(in the rows, 128 means zero)
Each path below is one point turned by a fixed rotation once a step. After each direction that follows a path, write how fast that rotation turns it, in degrees each step (0 if it stays still).
Each turn is a multiple of 5 degrees from 10 to 175, or 0.
Each row of a path follows its step; steps can be skipped.
Rotation 1:
step 0: [120 129 118 129 127 126 129 127 118 120 128 136 126 119 148 132 127 114
 119 135 120 133 131 144 126 121 118 126 130 117 130 120 131 119 123 114
 129 131 131 114 123 119 123 123 110 141 124 120 121 122 146 117 122 125
 133 144 129]
step 1: [133 128 130 131 132 116 140 124 137 143 152 130 132 136 126 137 122 137
 133 127 131 116 144 130 135 145 126 130 122 130 119 111 126 132 118 129
 129 130 112 128 133 139 132 126 120 123 132 135 135 117 125 121 142 131
 125 125 114]
step 2: [124 129 114 120 132 124 128 147 114 119 133 122 117 136 125 133 140 124
 134 109 125 141 126 118 133 123 122 132 124 126 115 140 126 127 131 125
 127 132 114 133 119 119 119 140 126 127 122 128 125 136 118 143 138 117
 122 133 140]
step 11: [127 123 140 138 125 135 117 124 133 121 118 126 121 127 126 128 135 133
 131 124 119 136 117 125 131 123 139 151 120 120 109 130 136 124 126 123
 129 131 129 129 139 135 118 120 141 127 134 125 154 129 115 140 122 119
 133 126 128]
step 13: [128 133 137 117 131 121 135 108 135 127 131 123 117 120 130 137 130 130
 138 123 139 126 129 125 132 134 121 140 135 127 131 112 136 132 114 135
 119 133 130 125 116 125 120 117 134 131 128 127 116 127 133 111 125 130
 147 139 111]
step 14: [132 123 117 124 126 126 126 141 132 139 138 127 132 135 129 133 119 123
 133 127 122 131 117 140 127 147 133 138 140 140 112 132 131 116 122 131
 128 134 122 128 144 115 122 129 107 111 132 134 120 138 123 131 125 128
 128 125 139]
step 18: [125 138 118 125 116 138 136 135 117 129 127 123 124 125 141 141 121 134
 131 113 118 143 132 127 129 134 132 135 134 122 134 125 141 125 136 121
 138 104 130 131 131 130 126 121 136 116 131 108 125 130 131 128 127 137
 110 131 126]
step 19: [133 127 118 134 147 114 140 117 148 139 121 129 130 123 139 116 125 127
 116 132 123 123 121 125 138 121 116 138 128 124 120 136 125 136 131 121
 136 126 130 120 134 117 121 137 141 125 136 136 126 118 121 124 128 115
 129 125 113]
Directions:
[129 125 129 126 128 131 125 127 129 129 128 128 127 129 130 127 128 126
 128 125 128 129 131 130 132 129 123 126 124 126 131 128 132 128 128 130
 123 128 132 131 125 129 129 123 127 127 130 124 128 126 131 127 130 126
 127 128 131]
145
[128 126 127 127 128 130 131 125 130 126 127 127 127 128 130 126 127 130
 131 131 128 129 125 134 131 125 131 131 128 129 128 125 128 130 130 126
 129 132 128 125 129 130 124 128 127 130 132 130 128 129 129 125 129 123
 126 127 132]
135
[128 129 126 129 128 127 127 128 129 130 133 125 126 131 125 128 129 127
 131 129 128 132 128 125 129 126 127 127 127 126 127 127 124 126 129 130
 126 131 127 123 129 128 131 126 124 124 126 133 125 125 129 126 129 127
 129 132 130]
55
[127 128 128 127 126 128 124 128 125 128 126 127 131 130 128 127 127 133
 130 128 127 130 129 126 131 132 127 130 130 130 122 130 130 125 132 130
 131 133 127 130 127 129 131 125 128 130 129 128 131 130 127 129 130 130
 126 129 130]
115
[132 128 126 132 130 132 128 127 130 130 130 130 127 128 129 127 131 127
 130 130 127 129 126 127 126 127 125 124 129 128 130 129 130 127 129 126
 134 131 132 127 132 125 127 126 131 130 127 127 131 128 124 129 128 128
 128 129 129]
90
Rotation 2:
step 1: [118 113 131 132 130 131 140 125 131 129 121 143 139 133 122 126 126 115
 139 138 136 123 134 136 138 124 124 127 122 114 113 118 127 140 125 131
 147 131 126 122 129 122 142 122 131 113 138 137 128 122 128 131 135 146
 119 126 121]
step 2: [137 128 124 118 141 127 124 119 147 129 135 142 128 118 124 120 125 124
 114 123 132 125 120 141 138 118 119 136 118 123 129 132 128 121 124 131
 123 110 122 115 128 121 116 136 128 135 134 129 117 125 118 122 137 127
 118 139 112]
step 8: [127 124 117 115 138 104 140 132 148 131 130 139 132 126 121 110 131 125
 130 133 132 117 130 133 133 116 122 116 129 134 121 119 123 137 134 133
 128 132 136 128 129 116 126 129 119 137 133 132 111 119 136 117 132 132
 124 134 126]
step 9: [128 132 128 122 121 124 112 113 135 138 138 140 126 122 125 124 138 109
 131 121 123 126 126 137 135 118 127 128 130 113 131 132 120 122 126 129
 139 132 126 136 124 141 127 144 141 130 116 114 131 128 136 131 135 146
 115 141 129]
step 13: [126 114 117 134 134 127 130 127 139 126 138 142 120 115 124 127 124 106
 134 124 133 141 130 123 123 131 144 117 106 118 131 139 137 133 128 124
 129 123 129 121 138 118 130 122 128 128 135 132 118 135 127 133 117 135
 135 138 139]
step 17: [131 117 133 133 123 122 118 138 131 135 141 135 132 120 117 123 119 130
 109 129 121 129 136 131 139 135 121 121 144 121 123 125 142 128 112 123
 124 126 130 134 131 117 110 130 128 124 132 137 125 116 147 128 121 141
 121 134 121]
step 19: [117 120 112 132 132 122 134 124 122 140 122 130 136 123 141 129 125 133
 123 138 124 117 132 125 132 125 143 118 116 109 126 132 136 134 135 114
 138 130 127 129 129 115 144 138 119 121 121 137 118 123 131 126 117 140
 133 134 136]
step 24: [112 130 113 116 125 131 123 124 137 138 131 124 123 118 119 128 111 132
 124 124 123 135 131 117 131 127 121 121 132 122 130 135 123 139 124 129
 126 135 113 141 134 126 116 136 131 117 143 132 128 140 136 115 137 147
 124 132 142]
Directions:
[129 126 128 130 129 129 129 129 131 126 127 131 129 126 130 125 127 132
 129 130 128 128 129 129 125 126 123 132 130 128 126 126 128 127 132 128
 129 127 130 130 130 131 126 130 127 126 126 125 125 129 123 123 130 131
 127 128 130]
110
[131 129 126 129 125 130 127 124 130 134 126 128 128 127 130 129 124 131
 126 126 123 125 129 126 131 125 127 129 127 127 129 126 129 126 125 122
 128 127 125 128 128 128 129 130 129 126 130 125 129 127 128 129 130 127
 130 128 126]
145
[129 126 124 126 128 126 127 126 130 127 125 127 126 126 129 125 129 131
 131 128 131 129 123 127 126 125 133 129 124 123 128 129 128 131 126 128
 127 129 126 125 129 129 126 131 125 128 130 130 128 126 131 125 131 129
 127 128 128]
65
[129 128 134 127 130 127 126 130 129 131 126 125 127 124 129 131 127 130
 128 127 126 132 126 127 130 124 129 126 129 126 128 128 127 131 131 127
 132 130 131 127 128 128 129 127 130 129 123 129 128 132 129 128 130 128
 128 124 126]
70
[129 125 128 127 128 126 129 131 124 132 129 130 128 125 127 126 126 131
 125 126 127 129 128 127 124 132 133 124 127 130 129 129 130 126 130 126
 127 132 127 127 125 130 127 128 131 127 128 124 126 127 129 124 125 130
 127 130 128]
10
[126 127 126 130 126 127 127 133 131 126 130 127 128 128 125 130 129 130
 129 128 128 125 129 130 134 127 127 128 126 130 128 130 126 127 130 127
 129 128 126 122 127 130 127 129 130 129 127 124 128 126 130 127 129 127
 123 125 129]
55
Rotation 3:
step 3: [133 120 135 136 130 131 135 122 128 126 132 119 136 126 137 126 132 120
 138 128 125 107 135 139 125 130 127 127 132 126 133 129 133 128 117 125
 132 124 114 130 129 130 111 120 120 127 134 134 124 140 128 127 126 124
 142 146 127]
step 4: [141 132 128 126 134 140 122 116 126 141 130 121 137 126 138 124 141 120
 136 124 128 127 130 131 119 129 129 131 126 129 114 127 137 117 122 129
 131 138 131 126 129 130 129 111 125 123 122 120 136 136 137 125 141 130
 120 143 122]
step 9: [129 129 128 117 138 143 128 131 120 120 125 128 128 127 131 126 134 124
 135 131 132 120 125 127 125 135 128 112 122 130 129 119 125 115 143 123
 120 119 126 120 127 121 140 121 129 126 150 129 124 143 125 129 137 138
 134 133 128]
step 10: [118 121 135 129 142 127 122 123 123 130 122 135 127 143 115 126 133 132
 143 127 139 128 126 131 125 133 119 124 120 130 121 127 134 120 118 137
 132 130 120 122 123 124 127 129 147 130 143 121 133 132 122 123 133 121
 135 135 122]
step 14: [128 118 134 122 127 140 128 127 118 129 113 120 136 137 119 136 125 120
 133 125 145 125 131 137 121 124 128 132 115 129 137 141 130 139 127 130
 128 128 130 132 120 116 129 122 130 127 131 122 128 139 124 132 136 115
 140 123 131]
step 21: [128 123 140 128 133 135 123 122 119 122 137 121 138 126 136 121 130 120
 128 128 133 118 117 131 135 137 135 117 122 140 119 132 131 126 129 131
 133 127 127 114 129 122 127 112 135 134 119 127 132 137 127 128 144 142
 129 137 133]
step 23: [134 119 138 126 126 143 123 115 126 136 115 132 126 139 127 124 128 125
 129 124 132 124 134 140 118 125 116 123 128 123 117 119 140 133 126 143
 136 129 125 139 124 140 134 125 126 127 119 128 135 131 120 131 121 120
 124 143 133]
step 24: [138 128 148 125 135 129 125 122 136 127 127 131 134 110 128 138 131 131
 130 131 133 115 125 127 121 113 119 128 132 133 121 121 128 133 131 134
 129 135 127 126 130 129 128 123 107 134 122 131 130 133 111 135 135 128
 132 131 121]
Directions:
[128 127 129 129 123 131 127 125 128 125 134 128 131 129 126 130 128 129
 126 129 129 131 128 129 129 123 130 128 129 129 128 130 131 128 132 126
 126 129 128 129 125 125 126 133 127 127 127 131 125 131 127 128 128 127
 129 123 129]
60
[124 126 130 132 130 129 127 129 128 131 127 128 125 132 124 129 128 126
 126 131 129 127 129 130 133 127 129 128 127 129 133 128 127 131 131 130
 127 127 124 129 127 123 130 127 131 127 128 127 127 125 130 124 128 126
 130 130 129]
90
[129 127 127 131 127 130 129 127 128 132 127 126 130 128 129 128 128 127
 129 129 124 129 130 124 129 126 125 129 126 128 128 127 126 135 130 129
 128 128 125 126 124 129 128 128 126 128 132 127 132 129 126 131 129 129
 124 124 129]
40
[127 130 131 131 126 130 130 126 127 124 126 127 127 128 130 124 128 130
 127 131 130 128 135 125 127 129 129 128 128 124 127 127 127 125 126 130
 129 124 128 127 125 128 128 131 127 125 130 132 128 127 128 125 129 126
 127 129 128]
110
[128 125 126 127 129 126 131 127 127 129 126 126 129 126 129 127 130 126
 127 130 129 128 128 133 129 126 130 130 128 125 131 127 124 129 128 127
 127 128 129 129 131 132 125 127 132 124 130 130 125 125 124 132 131 126
 131 125 130]
130
[127 128 130 129 129 128 131 130 125 127 132 128 128 128 132 130 134 126
 127 133 127 130 128 126 129 131 131 126 127 130 128 127 132 130 128 128
 129 129 133 126 128 126 127 125 126 122 127 125 127 127 130 129 127 130
 127 128 126]
85
[130 126 130 127 129 123 122 128 125 126 126 124 125 126 129 127 127 126
 126 129 128 131 127 125 128 126 126 131 127 128 128 129 128 126 126 129
 129 131 128 127 128 121 129 125 127 126 124 131 129 130 128 129 131 126
 128 126 128]
110
[132 125 127 131 126 130 130 131 130 130 125 128 130 125 132 130 124 130
 127 127 129 127 130 129 123 125 130 130 131 128 129 131 130 128 129 129
 129 130 127 131 130 127 129 127 125 125 128 122 128 126 129 124 131 127
 129 127 126]
35
